Each row has a name. Each piece below is followed by the name of the row it came from, unless a question asks for something else. Each question is about the rows just above it. Places in a row count from 1.

[-2.62 -6.14 -0.83  0.88 -3.06  3.35 -0.69 -6.28 -2.68  5.20 -6.09 -6.26
 -6.29]  q_925
[-2.49  0.76 -1.82  4.59  4.03  4.38 -8.07 -6.03 -0.35 -3.59 -6.27 -3.50
  0.79]  q_377
[-3.59 -6.03 -1.82  0.76 -2.49  0.76 -0.34 -6.27 -3.50  4.38 -8.07  0.79
  4.59]  q_261
Where in the named rows is [-3.06]?
q_925, 5
Where in the named rows is [-6.29]?
q_925, 13
Row and place of [-6.28] in the named rows:
q_925, 8
Where do [-2.62 -6.14 -0.83  0.88 -3.06  3.35 -0.69 -6.28 -2.68  5.20 -6.09 -6.26
 -6.29] appear?
q_925
[-2.62] is at row and place
q_925, 1
[-8.07 -6.27 -6.03 -3.59 -3.50 -2.49 -1.82 -0.34  0.76  0.76  0.79  4.38
  4.59] is which row reordered?
q_261
[-2.49  0.76 -1.82  4.59  4.03  4.38 -8.07 -6.03 -0.35 -3.59 -6.27 -3.50
  0.79] is in which row?
q_377

[-0.04  8.38  8.40  0.00  8.32  8.34  8.83  8.40  8.40  0.10  8.52  8.31
 -0.10] -> q_972
[ 8.34 -0.10  0.10  8.31  8.84  0.00  8.52  8.41  8.32  8.38  8.40  8.40
 -0.10] -> q_547
[-0.04  8.38  8.40  0.00  8.32  8.34  8.83 -0.10  8.40  0.00  8.27  8.41
  0.03] -> q_716
Move every entry of [8.40] by +1 step of 0.01.
[8.41]
Which row holds these entries in another order? [ 8.31 -0.10 -0.04  8.38  8.40  0.00  8.32  8.34  8.83  8.40  8.40  0.10
  8.52]
q_972
[ 8.34 -0.10  0.10  8.31  8.84  0.00  8.52  8.41  8.32  8.38  8.40  8.40
 -0.10] is in which row?
q_547
Where in the named rows is [8.84]?
q_547, 5
Move every entry of [0.00] by -1 step of 0.01.
[-0.01]
[-0.04  8.38  8.40  0.00  8.32  8.34  8.83  8.40  8.40  0.10  8.52  8.31
 -0.10] is in which row?
q_972

[ 2.37 -1.58 -3.64  1.00 -6.32  5.68  0.87 -4.29 -2.78 -9.15 -4.70 -8.16
 -5.69  7.23 -6.05  8.15  0.14  0.54  8.16  4.00  5.73 -8.96  0.05  7.96
 -5.57  0.75  5.23  6.93  3.55  2.78  9.02  5.15  0.07 -5.10 -9.06 -2.92
  4.34  0.00 -1.71  1.13  1.24 -6.64 -4.55  6.32  1.39  6.83  7.01  0.21
 -4.81 -7.12 -5.10  2.73] : q_886
[ 2.24 -3.13  8.48  0.18  1.81 -3.14 -7.80 -1.14 -7.33  6.88 -1.16 -6.98
 -8.43  2.97  4.93  3.90  7.48  5.36 -2.04  7.93  8.95 -2.50  4.74 -8.64
 -1.42 -3.34  2.17 -8.91 -2.61  7.96 -1.67  7.41  4.84 -0.97 -4.55  2.21
 -4.41 -8.90 -4.10 -6.68  7.24  6.04  8.37  5.35 -0.98 -3.08 -5.30  4.86
 -4.98  6.22 -0.87  5.00] : q_449
[ 3.02 -0.37 -3.85 -7.03  5.83  6.04 -1.18  3.92 -8.59  2.95  4.57  8.17
  3.24  7.62 -5.28 -5.12  1.76 -0.25  4.69  1.39  3.29 -8.49 -7.70  2.22
 -3.04 -9.03  6.27 -8.01 -5.23  2.79  5.06 -5.84 -7.92 -0.20  5.53  4.03
 -4.75 -7.83  8.71  5.91 -2.72 -3.01  6.63 -6.78 -0.21  0.56  8.53 -8.63
 -4.14 -3.57  5.82  3.21] : q_922
[ 4.89 -0.32 -0.69 -1.78 -5.24  1.80 -1.40  1.68 -6.12  8.14 -1.81 -8.44
 -4.92  1.21  8.99 -7.60 -6.10 -8.07 -6.58  7.75 -8.08 -4.23 -2.26 -5.56
 -1.89  4.48  6.73  5.28  6.60  2.55 -5.83 -1.70 -2.33  6.81  5.10  0.16
 -3.02 -7.16  1.30 -5.81 -2.31  0.00  3.37 -9.12  1.08  8.26 -7.19  1.90
  4.02 -8.87  6.53  8.62] : q_145
[ 7.88 -4.82 -6.70 -1.24 -5.92  2.58 -2.50  3.26 -5.75 -4.61 -6.28 -8.34
 -2.26 -5.38  7.58 -6.76  1.72 -8.67  3.44  4.28 -6.44 -3.13 -3.46 -2.29
 -8.85  4.95 -3.20 -5.47 -5.59  6.12 -3.21 -2.29 -7.95 -0.70  0.65  6.39
  6.70  3.23 -2.39 -8.05 -4.91 -2.70  4.00 -2.36 -5.31  7.73  8.12 -5.71
 -7.57 -3.71  4.37 -5.02] : q_677
[ 7.60 -4.11  5.22 -8.46 -1.12  8.25 -7.89  2.46  6.25  6.29 -4.74 -3.13
 -4.34 -0.81  2.14 -8.39  4.77  3.86 -0.16  1.13 -4.04 -0.80 -7.88 -8.71
  0.94 -7.37 -8.02 -1.24 -4.72  1.19  1.79  2.02 -7.37  1.48  8.44  2.40
 -8.89  1.29  6.38  5.39  7.82 -2.79 -5.41  2.80  8.14  5.33  5.37 -4.99
 -0.35  1.42 -2.31  3.57] : q_497
[-4.11 -6.22  7.80  5.22 -0.73  0.59  2.38  4.94  2.02 -6.12 -1.93  8.82
  7.48  3.17  7.82 -7.36 -7.62  9.18  0.43  0.51  0.79  4.61  6.94  6.36
  6.11  1.42  5.85 -4.26 -1.94  4.65 -5.76  8.68 -3.16  7.35 -1.89  0.58
  6.10 -5.87  5.61 -6.81  0.53  1.95  3.48  0.27 -3.29 -6.89 -2.26  1.10
 -8.11  2.76  7.31  4.21] : q_602
[-2.88 -1.06 -4.10  9.01  3.72  4.77 -5.14  2.75 -7.65  5.71  0.51  5.45
  8.61 -3.86 -8.55 -5.02 -7.13  7.63  8.30  5.08  4.82  2.90  2.12 -1.31
 -8.66 -7.70 -1.99 -0.55 -2.89  1.54 -9.14 -8.56 -1.42  2.44 -4.34 -6.79
  7.77  5.35 -0.38 -2.24 -1.87  6.35 -8.49 -1.59  7.69 -7.87  5.10  3.16
  3.74  6.87 -2.35 -0.33] : q_851
[-2.99 -4.84 -2.41 -8.18  7.88 -6.98 -5.40 -7.51 -7.22 -8.08 -7.45 -1.36
 -7.91  4.71  1.22  2.45  3.95 -6.77  6.00  5.56 -2.31 -4.56  2.10 -7.96
  3.09 -4.57  0.09  6.22 -0.23 -1.22  0.01  1.97  7.28  3.97 -4.54 -2.34
  9.09  8.14  6.58 -9.02  6.61  5.44  0.82  0.10 -4.12 -5.60  7.38  7.94
  3.44 -6.18 -7.83  4.47] : q_193
[-3.44 -1.65 -5.23 -3.34  2.77  6.57 -3.92 -0.06  0.11  8.99 -8.69  3.01
 -7.08  5.07  1.88 -6.00  4.89  1.38 -1.45 -3.04 -3.78  5.54 -4.20 -7.01
  5.75 -7.05  1.44 -3.16  4.26  1.77  8.03  8.37  3.40  0.53 -2.54 -4.82
  0.97  7.56 -9.16  7.75  8.42  2.34 -7.34  1.70 -3.15 -5.00  1.83 -8.09
  1.55  4.15  5.23  4.33] : q_445
[-4.44  6.39 -0.71  1.98 -5.09  1.35  0.10  6.31  0.57 -3.15 -7.33  7.99
  4.41  5.71  0.59 -5.99 -7.77 -4.47  4.48  5.49 -0.04 -3.06  6.04 -5.35
  0.55 -2.11 -4.47 -2.89 -4.95  8.36 -5.66 -2.91 -0.18  5.54  8.16  2.72
  7.61 -0.83 -8.22 -4.75 -5.89 -8.15 -6.47 -8.18  3.01  7.58  5.80  2.37
  3.72  4.70 -8.59  4.13] : q_482
Row and place of [8.26] in the named rows:
q_145, 46
Shift each entry of [-4.20 -7.01] by -1 times 0.01:
[-4.21 -7.02]
Move every entry of [7.48] by +1 step of 0.01.
[7.49]
Where in the named rows is [-8.44]?
q_145, 12

[ 1.03  5.15  0.62  0.16 -4.67  1.87] : q_721
[ 4.82  0.62 -1.80  0.16 -4.67  1.03] : q_980
[1.03 5.15 0.15 0.16 4.48 1.87] : q_310
[ 1.03 -1.79  0.62  0.16 -4.67  4.82] : q_88
find: [ 4.82  0.62 -1.80  0.16 -4.67  1.03]
q_980
[ 4.82 -4.67  0.16  0.62 -1.79  1.03] is which row reordered?
q_88
Put [-4.67 -1.79  0.16  0.62  1.03  4.82] back in order: which row is it?
q_88
[-4.67 -1.80  0.16  0.62  1.03  4.82] is which row reordered?
q_980
Move every entry of [ 0.16 -4.67] by +1 step of 0.01.
[ 0.17 -4.66]

[-0.13  4.20  1.24 -3.47 -6.38 -3.01  1.77  1.18 -0.65]  q_325
[ 0.83  1.76  7.81  0.27  1.17  2.08  2.77  0.68 -1.16]  q_709
[ 2.40  1.18  1.76  2.77 -1.16  0.83  0.68  7.81  2.39]  q_422
Which row holds these entries in another order? [-1.16  0.68  0.83  1.18  1.76  2.39  2.40  2.77  7.81]
q_422
Shared by q_325 and q_422:
[1.18]
[2.39] is at row and place
q_422, 9

[-1.92  0.00  6.13 -2.45 -3.67 -4.95 -1.18  0.35  3.51 -5.18 -3.28  3.04
  3.60  2.39  4.26  1.25 -1.68  0.40 -3.37  2.50 -0.26 -0.86 -1.52  0.87
 -2.12 -1.05  6.03 -3.23  2.60 -1.75 -4.89 -2.76  2.80  4.34 -2.96 -2.61
  2.20  0.11  1.85]  q_398
[-2.61  0.11  3.60  3.51 -1.05  2.20  2.50  3.04 -3.67  1.25  1.85  2.60
 -2.76  0.00  0.34  0.87 -2.12 -3.23  2.80 -3.28 -2.96  4.34 -1.52  4.26
 -3.37 -0.26  2.39 -2.45 -1.18  6.03  6.13 -4.89 -0.86 -1.92 -5.18  0.40
 -1.75 -1.68 -4.95]  q_832
[-0.01  0.27 -4.05 -2.08  0.05  0.86 -3.35 -4.39  8.03 -2.97 -4.20  2.17
 -0.70  0.09 -0.36  0.34  2.52  4.86 -3.81  4.78 -0.93 -2.76  4.31  2.88
  2.32 -1.77 -8.19  2.62  0.92 -5.25 -5.15  7.01  0.03  3.52  0.76  0.84
  3.66  0.86  4.04]  q_753
[-1.72 -0.04 -1.87  1.17 -5.54 -8.42 -6.03 -0.99 -1.87 -4.04  0.74  3.91
  3.04 -3.41 -0.59 -2.56  2.18  3.02  2.01  3.75  4.46  0.74  4.36 -3.83
  0.56  0.88 -0.07 -2.55 -2.73 -1.82  0.94  2.48 -4.22 -2.05  0.17 -3.88
 -0.73  0.58 -2.00]  q_518
Shared by q_518 and q_398:
[3.04]
Which row holds these entries in another order? [ 2.80 -3.28 -2.96  4.34 -1.52  4.26 -3.37 -0.26  2.39 -2.45 -1.18  6.03
  6.13 -4.89 -0.86 -1.92 -5.18  0.40 -1.75 -1.68 -4.95 -2.61  0.11  3.60
  3.51 -1.05  2.20  2.50  3.04 -3.67  1.25  1.85  2.60 -2.76  0.00  0.34
  0.87 -2.12 -3.23]
q_832

[-3.52  4.25 -6.56  6.63 -1.95  0.48 -4.40  7.23  1.58] : q_429
[-3.52  4.25  0.75  6.63 -1.95  0.48 -4.40  7.23  1.58] : q_426
[-6.43  4.12  0.84  1.55  6.21 -8.28  2.96 -1.49  4.80] : q_732
Put [-8.28  6.21  2.96 -6.43 -1.49  4.80  0.84  4.12  1.55] back in order: which row is it?
q_732
Move every entry of [2.96] by +1 step of 0.01.
[2.97]

[-6.27  2.50  2.90 -0.76] = q_413
[-6.61  6.90  9.10  7.68] = q_964
[-6.78  8.61  2.79 -6.61] = q_75
[-4.29  6.79  1.96  4.98] = q_258
[-1.19 -4.44 -5.62 -0.41] = q_389
[ 6.90 -6.60  9.10  7.68] = q_562
[-5.38  4.70 -2.78  4.06] = q_404
Shift each entry of [-1.19 -4.44 -5.62] by +1 times 0.01:
[-1.18 -4.43 -5.61]
Where in the named rows is [-2.78]?
q_404, 3
Which row holds these entries in another order? [ 7.68  9.10  6.90 -6.61]
q_964
The one value in q_964 and q_75:
[-6.61]

[ 4.43 -7.17 -0.51  1.93 -2.20]  q_598
[-4.66 -1.60  1.52  4.39  2.16]  q_287
[ 4.93 -2.90 -3.91  2.66  3.05]  q_7
[-5.13 -1.33 -4.19  0.99  0.34]  q_660
[ 5.86 -1.43  3.86 -7.49 -2.23]  q_630
[-5.23  3.04  1.44  1.32 -1.30]  q_176
[ 5.86 -7.49 -1.43  3.86 -2.78]  q_384
[ 5.86 -7.49 -1.43  3.86 -2.24]  q_814
[ 5.10 -7.55  0.24  4.31  2.65]  q_137
[ 6.47 -6.32 -2.41  2.66 -1.12]  q_645
[3.04] is at row and place
q_176, 2
Which value is in both q_7 and q_645?
[2.66]
Put [-2.20  1.93 -0.51 -7.17  4.43] back in order: which row is it?
q_598
[-7.49 -2.24 -1.43  3.86  5.86] is which row reordered?
q_814
Row and place of [3.05] in the named rows:
q_7, 5

